Each row has a name. Each question is about the rows just above it. Places in a row count from 1.

[-2.80 -4.81  1.02 -1.71  3.02 -0.77 -1.59 -0.39  2.11 -1.35  2.40  0.89
  1.92 -2.14 -1.07 -2.45  3.03 -1.96 -1.65]  Z92
[ 2.25 -0.90 -0.48  2.20 -3.33  3.02  1.40  8.38  2.01 -3.13  0.68  2.59
 -3.11 -0.28 -2.44 -3.27 -1.93 -3.48 -1.59]  Z177
[-0.65 -0.46 -0.29 -5.23  2.00  0.92  2.10  4.32 -2.94 -6.82  1.51 -1.75
 -2.89  1.31 -1.39  0.74 -4.40 -0.25 -2.70]  Z584
[-3.21  3.03 -2.72 -1.27  1.97 -3.79 -1.78  1.97 -0.38  1.12 -0.63 -0.25
 -0.57  3.20  4.63 -0.64 -3.08 -0.80 -0.69]  Z913
[-4.99  2.61  0.08 -0.56  3.57 -0.95 -0.55 -3.74 -0.15 -0.54  0.82  3.72
 -0.76  0.79 -0.15  2.72  3.71  1.83  7.36]  Z721
[ 2.25 -0.90 -0.48  2.20 -3.33  3.02  1.40  8.38  2.01 -3.13  2.25  0.54
 -3.03  2.06 -0.06 -0.32  0.10 -0.62  0.09]  Z845
[-2.04  1.62  1.58  2.15  0.85  3.00  5.53 -0.82 -2.23  2.54 -2.12 -1.93
 -1.70 -1.29 -1.43  4.39  6.26  0.90 -2.93]  Z477
[-0.25 -4.97 -2.37 -1.63 -0.43 -1.29 -0.80  5.88 -3.33  5.88  2.54  0.38
 -0.89 -2.87  1.33 -0.67  8.74  0.29  2.21]  Z822
[-0.25 -4.97 -2.37 -1.63 -0.43 -1.29 -0.80 -3.62 -3.33 -1.34  2.54  0.38
 -0.89 -2.87  1.33 -0.67  8.74  0.29  2.21]  Z428
[ 1.83 -0.66 -0.01  4.71 -2.01  4.86 -0.06 -7.46 -0.84 -0.42 -0.43  3.46
  1.02  0.70  2.47 -3.02 -5.87 -1.45 -4.20]  Z338
[-2.42  2.68  0.32  4.97 -2.49 -5.28  1.37 -0.60  1.90 -4.22 -0.74 -0.83
  0.71 -4.24 -0.92 -0.69  0.73 -1.05 -3.68]  Z484
[ 1.89 -1.69 -0.84 -5.79 -2.95  1.87 -0.62  5.88 -1.45  0.33  0.65  0.60
 -1.55 -0.33 -3.54  0.72  0.22  0.40  0.36]  Z920
At which places does Z822 hold [5.88]?  8 10
tags:
[-3.07] -> Z16
[-0.85] -> Z431
[-3.08] -> Z501
[-0.84] -> Z874
[-2.73] -> Z122
[-2.72] -> Z144
Look up the entry of Z913 at place 3 in the table:  Z144
Every place of [3.72] in Z721:  12
At which places does Z92 hold [3.02]?  5

[-4.13  1.63  3.28  8.49] -> Z703
[-2.65  1.37  4.59  8.55] -> Z574
[-4.13  1.63  6.79  6.81] -> Z383
[1.63 1.63 1.64 1.63] -> Z861
key -> tag
[-2.65] -> Z393
[6.79] -> Z812
[6.81] -> Z252
[-4.12] -> Z962
[-4.13] -> Z398
[-2.66] -> Z200
[1.63] -> Z367
Join Z383 by its entry at place 1:  Z398
Every place of [1.63] in Z861:  1 2 4
Where do [-4.13  1.63  3.28  8.49] appear?  Z703

[ 2.46 -2.48 -4.61 -0.86 -1.50 -1.21 -2.41  2.26 -1.65 -1.78 -3.30  1.02] = Z58
[-0.38 -0.39  2.68  0.42 -1.52  1.21 -3.21 -2.67  3.22 -0.82  0.85 -0.41] = Z950
[1.39 1.36 3.26 2.52 0.74 1.85 7.59 3.45 1.96 2.01 4.52 0.27] = Z709
[-2.00  7.95  2.44 -1.92 -3.62 -1.43 -1.11 -2.71  4.46  2.14  3.49 -5.05] = Z995
[ 0.96  1.87  4.57 -1.66 -0.73  1.04 -4.91 -1.57  0.54 -0.89  2.25  0.26] = Z876
[ 0.16  4.13  2.74  0.06  0.78  2.73 -1.48  2.52  3.31  0.78  0.78  0.16] = Z514
[ 1.58 -2.45 -2.68 -1.39 -1.49  2.08  0.62 -1.39  1.30  0.35  2.75 -1.17] = Z906
[ 0.61 -1.53  0.15  0.67  1.18 -1.56 -3.72 -1.50 -0.48 -2.49  0.18  0.37] = Z2
[-0.26 -0.26  2.74  0.73 -0.42  0.23  2.74  1.13 -0.26  2.74  2.74 -0.26] = Z295
[ 1.18  1.18 -0.87  1.18 -2.35 -2.77  0.39 -2.37 -0.12  1.92  0.17 -2.33] = Z469
At which places does Z469 hold [1.18]?  1 2 4
tags:
[2.46] -> Z539
[0.16] -> Z276
[-4.61] -> Z379
Join Z58 by its entry at place 1:  Z539
The row with [ 0.61 -1.53  0.15  0.67  1.18 -1.56 -3.72 -1.50 -0.48 -2.49  0.18  0.37] is  Z2
Places of [2.74] in row Z295:  3 7 10 11
Whose row is [ 0.96  1.87  4.57 -1.66 -0.73  1.04 -4.91 -1.57  0.54 -0.89  2.25  0.26]?  Z876
At which places does Z514 hold [0.16]?  1 12

[-4.80 -2.72  0.53 -2.71 -5.85  0.53] -> Z569
[ 2.77 -3.09 -3.45 -4.09 -3.20  0.85] -> Z535
[-7.31  1.80 -3.57 -6.19 -4.06  1.49] -> Z663
[-3.25  3.69 -1.88 -5.56 -4.04  1.85] -> Z208
[-1.93  0.01 -3.34 -3.41 -1.24 -0.35] -> Z563
[-3.79  0.07 -3.38 -4.93 -2.54  0.66] -> Z55
[-1.93  0.01 -3.34 -4.23 -4.97  0.76] -> Z911
[ 0.65 -0.73 -3.19 -4.25 -2.77  1.37] -> Z81
[-3.25  3.69 -1.88 -5.56 -3.58  4.11] -> Z827
Every place of [-2.72] in Z569:  2
key -> tag
[2.77] -> Z811
[-3.25] -> Z463
[2.76] -> Z686
[-4.09] -> Z776
Look up the entry of Z535 at place 1 in the table:  Z811
The row with [-1.93  0.01 -3.34 -4.23 -4.97  0.76] is  Z911
Whose row is [-1.93  0.01 -3.34 -3.41 -1.24 -0.35]?  Z563

[-2.00 -5.39  1.68  5.89 -2.00  3.38  3.46 -7.66 -0.19 -1.58 -0.05] -> Z755
[-5.11  0.19 -5.81  7.42 -1.28 -6.76  1.20 -4.98 -1.28  3.80  4.00] -> Z764
[ 1.45 -1.82 -3.96  3.96  3.75 -2.29 -1.47  0.82  0.56 -5.12  5.50] -> Z370
key -> tag
[5.50] -> Z494
[4.00] -> Z732
[-0.05] -> Z808
[-5.11] -> Z109
[-6.76] -> Z162
Join Z764 by its entry at place 11:  Z732
At which places does Z370 hold [-1.82]?  2
Every place of [0.19] in Z764:  2
Every place of [-2.00] in Z755:  1 5

[ 7.67 -4.56 -3.18 -7.98] : Z779
[-8.72  4.65  4.45 -4.61] : Z607
[2.63 2.63 2.63 7.47] : Z175
[3.99 3.19 2.04 2.64] : Z924
[-8.09 -8.09 -4.64 -8.09] : Z432
[-5.67 -5.71 -7.17 -8.08] : Z274
[ 4.49 -5.92  2.89  7.58] : Z647
[ 1.46  7.26 -0.91  4.01] : Z888
Every place of [-8.09] in Z432:  1 2 4
Every place of [2.63] in Z175:  1 2 3
Table of tags by key:
[3.19] -> Z589
[3.99] -> Z511
[3.18] -> Z722
[2.63] -> Z683
[-5.71] -> Z695
[7.26] -> Z95
[4.00] -> Z468
[4.65] -> Z265
The tag of Z924, keyed by place 2:  Z589
Every place of [7.26] in Z888:  2

[ 7.39  6.61  6.61  6.41  6.61  0.11  1.20  0.38 -0.19 -0.16  0.38 -5.66
  6.61  1.28 -1.14  1.42  1.41  2.70  4.44  0.38  5.00]  Z38
[ 0.63  3.80  8.30  7.51  6.61  5.89  6.52  4.92 -0.14  0.20  1.95 -1.83
 -1.03 -0.02  0.86 -0.02  0.87  0.12  0.21  0.31  0.95]  Z830
[ 0.63  3.80  8.30  7.51  6.62  5.89  6.52  4.92  3.32  0.20  1.95 -1.83
 -1.03 -0.02  0.86 -0.02  0.87  0.12  0.21  0.31  0.95]  Z65
Places of [6.61] in row Z38:  2 3 5 13
tags:
[6.52] -> Z210
[1.42] -> Z287
[1.20] -> Z915
[6.61] -> Z98
The tag of Z38, keyed by place 7:  Z915
The row with [ 7.39  6.61  6.61  6.41  6.61  0.11  1.20  0.38 -0.19 -0.16  0.38 -5.66
  6.61  1.28 -1.14  1.42  1.41  2.70  4.44  0.38  5.00] is  Z38
At which places does Z65 hold [-0.02]?  14 16

[-0.83  0.43 -0.72  0.38 -1.46  4.45 -0.45  6.59  2.77 -1.05  2.50  1.77
 -1.93 -4.56  2.38 -0.37 -3.84 -2.39  0.54  0.00  0.31 -0.16  0.08  0.99
  0.08] : Z187
[-0.30  0.41  0.57  0.47 -0.70  0.18 -1.37  0.87  0.15  0.25  0.07  1.07
  0.23  0.35  1.03  0.13 -0.30  0.63  1.45  0.28  0.43  0.41  3.58 -1.30
 -0.12] : Z515
[-0.30  0.41  0.57  0.47 -0.70  0.18 -1.37  0.87  0.15  0.41  0.07  1.07
  0.23  0.35  1.03  0.13 -1.77  1.80  2.55  0.64  0.70 -0.17 -2.00 -1.28
  0.47] : Z941
[ 0.64 -0.27  0.76  0.61 -1.52  1.69 -4.56  2.88  1.82  0.64 -0.32  3.80
  0.16 -0.62  4.53  0.02 -5.61 -4.56  4.95  1.48  0.44  0.28 -3.75 -1.94
  0.64] : Z536
[-0.30  0.28 -0.76  0.47 -0.70  0.18 -1.37  6.64  0.15  0.25  0.07  1.07
  0.23  0.35  1.03  0.13 -1.77  1.80  2.55 -0.29  0.70 -0.17 -2.00 -1.28
  0.47] : Z749
key -> tag
[-0.12] -> Z635
[0.08] -> Z968
[0.48] -> Z453
[-0.28] -> Z754
[-0.29] -> Z900
[0.47] -> Z734
[-0.76] -> Z91
The tag of Z749, keyed by place 25:  Z734
Where do [-0.30  0.41  0.57  0.47 -0.70  0.18 -1.37  0.87  0.15  0.41  0.07  1.07
  0.23  0.35  1.03  0.13 -1.77  1.80  2.55  0.64  0.70 -0.17 -2.00 -1.28
  0.47] appear?  Z941
Where do [ 0.64 -0.27  0.76  0.61 -1.52  1.69 -4.56  2.88  1.82  0.64 -0.32  3.80
  0.16 -0.62  4.53  0.02 -5.61 -4.56  4.95  1.48  0.44  0.28 -3.75 -1.94
  0.64] appear?  Z536
Every place of [0.64] in Z536:  1 10 25
Places of [-0.30] in row Z515:  1 17
Every place of [0.07] in Z941:  11
Where do [-0.83  0.43 -0.72  0.38 -1.46  4.45 -0.45  6.59  2.77 -1.05  2.50  1.77
 -1.93 -4.56  2.38 -0.37 -3.84 -2.39  0.54  0.00  0.31 -0.16  0.08  0.99
  0.08] appear?  Z187

[-1.68 -2.79 -0.86 -1.16 -0.21 -3.34  0.42 -1.20  4.56 -6.53  1.70  4.39
  5.54 -1.06  2.16  2.33 -1.80 -2.41 -1.81 -0.88  2.71 -6.64  0.70 -7.35
 -2.19 -2.79  1.35 -1.20  0.33 -1.62  1.87  1.74  0.06 -2.16  2.94  2.36
  0.32  1.24 -2.49 -2.37 -4.03 -1.66 -3.35  1.60  1.71]  Z396
[-1.90 -4.08  0.14 -1.25 -1.86 -2.55 -0.82 -2.25 -0.32 -6.37  0.88  2.40
  3.12 -4.01  4.12  2.08 -1.35 -1.77  1.66 -1.62  3.08 -5.79  0.65 -7.09
 -1.45 -2.36  1.63 -2.89 -1.69 -4.93  2.21  3.26 -1.92 -1.89  3.80  2.06
  1.85  1.75 -3.71 -1.47 -5.74 -3.87 -2.92 -0.85  2.60]  Z394
[-1.68 -2.78 -0.87 -1.16 -0.28 -3.31  0.41 -1.18  4.56 -6.45  1.73  4.28
 -1.80 -1.14  2.14  2.22 -2.42 -2.43 -1.78 -1.00  2.70 -2.41  0.65 -7.34
 -2.16 -2.78  1.28 -1.11  0.33 -1.53  1.73 -6.45  0.00 -2.19  2.93  2.33
  0.36  1.24 -2.62 -2.41 -4.09 -1.69 -3.39  1.63  1.73]  Z792
[-1.31 -5.55  0.15 -0.29 -0.72 -1.81 -1.26 -1.97 -2.06 -6.88 -0.67  1.27
  2.26 -3.97  3.98  1.85 -1.45 -1.28  3.37 -1.72  2.94 -4.99  0.35 -7.25
 -0.25 -2.48  0.69 -2.98 -1.76 -5.41  2.15  4.32 -1.70 -1.85  4.15  2.65
  2.97  3.24 -2.77 -0.57 -5.74 -5.11 -2.60 -1.44  2.08]  Z966
[-1.87 -4.67  0.69 -1.13 -1.99 -2.01 -1.28 -2.37 -2.16 -6.38  0.34  1.75
  2.43 -4.52  5.24  2.08 -1.25 -1.30  3.11 -1.70  3.30 -5.32  0.56 -6.95
 -0.94 -2.10  1.40 -3.22 -2.07 -5.67  2.34  3.84 -2.24 -1.67  4.02  2.12
  2.77  2.22 -3.83 -0.82 -6.07 -4.82 -2.51 -1.69  3.08]  Z912
[-1.36 -5.17 -0.36 -0.45 -0.26 -2.45 -0.72 -1.70 -0.15 -6.87 -0.10  1.79
  2.83 -3.24  3.19  1.93 -1.55 -1.70  1.95 -1.58  2.88 -5.41  0.39 -7.31
 -0.67 -2.66  0.74 -2.60 -1.24 -4.58  1.99  3.62 -1.20 -2.03  3.82  2.62
  2.06  2.62 -2.54 -1.26 -5.40 -4.18 -2.96 -0.56  1.87]  Z82
[-1.30 -5.85  0.66 -0.21 -1.15 -1.14 -1.70 -2.19 -3.76 -6.92 -1.09  0.93
  1.83 -4.47  5.10  1.76 -1.28 -0.90  4.63 -1.85  3.22 -4.64  0.34 -7.21
  0.16 -2.31  0.68 -3.30 -2.14 -6.00  2.24  4.84 -2.09 -1.74  4.46  2.61
  4.21  3.77 -3.11  0.37 -6.07 -5.91 -2.35 -2.25  2.39]  Z52
Places of [-2.41] in row Z792:  22 40
At which places does Z792 hold [-6.45]?  10 32
Table of tags by key:
[2.33] -> Z997
[-0.36] -> Z673
[-0.87] -> Z837
Join Z792 by its entry at place 3:  Z837

[-0.81  0.33  0.01  1.30 -1.73 -0.18  2.11  0.57  0.18  3.53  0.89 -0.13
 -4.58] -> Z565
[ 1.39  0.58  0.58 -1.27  1.97 -1.27  0.58  4.52 -1.27  3.53  0.58  0.28
 -0.15] -> Z989
[ 0.46 -2.37  0.03  1.12 -0.38 -1.21 -0.67 -1.47  1.61  3.83  3.73  1.01
  1.81] -> Z969
[ 2.27  2.04 -0.06 -0.19 -0.03  0.93  0.63  4.93  0.75  2.44 -0.29 -0.02
  0.18] -> Z895
[-0.63  4.16  0.58 -1.26  1.97 -0.34  0.30  4.52 -1.27  0.99 -0.63 -0.63
 -4.10] -> Z571
[-1.55 -1.18 -1.18  0.35  0.73 -1.06 -0.79  4.38  1.32 -0.90 -1.65 -0.16
  0.31] -> Z943
[ 0.11  0.98 -3.52  0.63 -1.37 -0.93  1.42 -6.25  0.00 -1.96 -0.91  0.70
  1.06] -> Z195
[ 0.48 -1.24 -1.05  0.37  1.36 -1.19  0.57  1.23 -0.22 -1.27 -0.32 -0.16
 -0.40] -> Z497
At which places does Z571 hold [-1.26]?  4
key -> tag
[0.30] -> Z446
[0.29] -> Z540
[2.11] -> Z723
[0.59] -> Z610
[0.58] -> Z691
The tag of Z989, keyed by place 7:  Z691
[ 0.11  0.98 -3.52  0.63 -1.37 -0.93  1.42 -6.25  0.00 -1.96 -0.91  0.70
  1.06] is in which row?  Z195
Every place of [-0.16] in Z943:  12
At which places does Z989 hold [-1.27]?  4 6 9

[-1.44  1.07 -2.63  4.48] -> Z26
[-1.58 -1.60  1.99  0.99] -> Z496
[-6.59 -6.60  2.75 -6.59] -> Z665
[-3.71 -2.21  2.57 -4.70] -> Z410
[-3.01 -1.10  1.60  2.87] -> Z465
Table of tags by key:
[-1.60] -> Z542
[-3.01] -> Z493
[-1.10] -> Z353
[2.87] -> Z982
[-1.09] -> Z409
[-2.21] -> Z817
[-2.20] -> Z958
[1.07] -> Z978
The tag of Z465, keyed by place 2:  Z353
At which places does Z665 hold [-6.60]?  2

[-3.45  2.82 -3.45  0.69  5.35  4.42 -3.90 -5.50 -3.07 -1.12 -3.90 -6.66
  5.02  3.90 -0.86 -3.45] -> Z100
[ 1.56 -0.44 -0.93 -1.39  1.38 -1.13  1.65  0.70 -0.13 -0.42 -2.23  0.09
  2.76 -6.65  1.62 -3.19] -> Z967
[ 0.43 -3.70 -3.45  0.69  5.35  4.42 -3.90 -5.50 -3.71  5.35 -3.71  5.92
 -3.71  3.42  0.14 -2.92] -> Z860
[-0.11  1.30  2.03  0.68 -0.36  0.13 -3.31 -1.61 -1.69 -1.06  1.57  1.95
 -1.60  1.80 -0.30  4.07] -> Z863
[-2.28  4.55 -0.03 -3.21 -3.86  2.49 -0.29 -0.51  0.29  0.00  3.18 -4.14
  3.08 -5.66 -1.59  4.53] -> Z620
[ 1.37  4.47 -3.44  0.63  4.51  0.27  0.59  0.24  1.21  0.32 -0.44  4.23
  0.08  3.46  0.53  0.02] -> Z320
[ 1.73  4.56 -0.99  2.54  1.96 -0.84  5.35  2.22  5.10 -1.00  2.97  0.70
  1.52 -2.56  4.23  4.35] -> Z112
Places of [0.02] in row Z320:  16
Places of [-3.45] in row Z100:  1 3 16
Every place of [-3.71] in Z860:  9 11 13
tags:
[5.35] -> Z17
[5.34] -> Z675
[3.43] -> Z433
[5.92] -> Z582
[5.91] -> Z930
[3.42] -> Z980
[-2.56] -> Z864
[3.41] -> Z280
Join Z860 by its entry at place 14:  Z980
Every place of [-6.66] in Z100:  12

